One turn moves each row of this set onto another row. After a few examples, where does it send each row asked below?
Q_950: [  0  -4   4   4  -8  -1   1  -1  10  -6   3 -11   0   1   0]
Q_492: [ -9   4   2   2  12   3   1  -6  -9   4   2 -16  -9  10  12]
Q_635: [ 3 -5  8  3 -8 -3  6 -3 10 -6  0 -7  0 -1  0]
Q_961: [  1   3   7   1  -9  -3   7   0  11  -7   4 -12   1   2   0]
Q_219: [ 2 -7 -1 -4 16 -8 19 -2  0  2  5  5 -5  3 -2]
Q_834: [  2   1   8  -4  17   0  12  -6 -15   2  -2  -6  -7  -1   7]
Q_831: [ -6   4  -8   4  16   1   6  -4  -2   1   2 -18  13  12  13]
Q_159: [  1   0 -10  -3  21   3  10   1  -9  -3   3 -14  13   3   6]
Q_734: [ -5   5  12   2  12  -3  10 -11  -9   6  -3  -9  -8   7  12]
Q_769: [ 6 -2  1 -9 22 -1 19  1 -1 -6  2  1  7  1  6]
Q_363: [  4   4   4   6  -4   2   3   8   7 -10  -2 -16   1   3   2]
Q_687: [ -3  -2 -19  -8  12  -2  11   1  -4   3   4 -11   3   0  -2]
Q_133: [  8   1   3   3  -2   3   5   9   4 -11  -2 -14   2  -2  -1]
Q_944: [ 4  1  0 -2 21 -4 19 -5 -7 -1 -3 -7 15  1  7]
Q_474: [  9   2   8   4  -3   0   9   7   5 -10  -4 -11   2  -2   0]
Q_852: [  7   0  -1 -11  21  -2  11   3 -10   0  -1  -3   4  -5  10]
Q_450: [  6   4   9   7  -5  -1   7   5   8  -9  -5 -13   2   2   3]
Q_729: [ -9   2  -1  11  18   9   3   6   0   7   5 -11  -6   5   9]
Q_658: [ 5  1  8 -1 -7 -4 10  0  8 -8  3 -9  1 -3 -2]
Q_799: [  3  -7   1   1  -6   1   1   2   7  -8   4 -11   0  -3  -2]
Q_197: [ -6  -1   3   3  10 -11  16  -9   8   6   3   1  -5  14   5]
Q_882: [ 2 -1 -6 -7 12 -9 22 -5 -3  5 -2 -2  5 -2 -2]
Q_314: [ -3   2 -11  -7  17   4  -1   6  -6   1   4 -15   2   4  14]
Q_755: [-2  4  8 -1 15 -6 18 -7  8 -1 -2 -1  7 13 14]
Q_912: [-10   5  -4   1  14   1   6  -1   9  -2   5 -12   5  18  16]
Q_400: [ -3   6   3   4  16  -6  15  -9  -1   3  -4 -11  15  11  13]
Q_276: [ 0  1 10  9 20  2 15  2 -2  7 -1  0 -4 -3  6]
Q_190: [ -8   9   0   0  11  -3   2  -4   2   6  -1 -14   3  13  21]
Q_244: [  1   1   2  -1  -8   0   4   3   8  -9   7 -14   0   0  -1]
Q_441: [ 6 -7  5  1 -5 -1  5  0  7 -8  2 -7  1 -5 -3]
Q_417: [-11  -2  -9   2  10  -4   6  -3   7   4  10  -8  -6  17   5]
Q_322: [ 2  6 10 -4 15 -9 15 -6 -1  6 -7 -3  5  4 17]
Q_685: [-11   4 -15   0   6  -4   8  -5   3   7   3 -16   3  12   5]
Q_250: [ -2   0  -1  -4  17   5   3  -1 -16   1   4 -12  -9   1   7]
Q_680: [  5   0   3  -3  -6  -1   7   4   6 -10   6 -11   1  -4  -4]
Q_553: [ -2  -2 -11  -7  20   6   6   6   0  -8   9  -9   5   7   8]
Q_460: [-7  5  9 14 16  2 10  0  3 10 -1 -6 -5  6 11]
Q_94: [-1 -2  0  6 22  9  8  8 -5  4  4 -5 -5 -4  4]
Q_46: [ -3  -8 -13  -5  15  -1   8   3  -1   0  12  -4  -6   6  -2]
Q_788: [ -6   5  -3   0   6 -12  19 -11   4  10  -4  -7   5   9   5]

Q_417 -> Q_46
Q_950 -> Q_799
Q_363 -> Q_133
Now find these:
Q_244 -> Q_680
Q_685 -> Q_687
Q_834 -> Q_734
Q_314 -> Q_852
Q_94 -> Q_276
Q_755 -> Q_912
Q_400 -> Q_831

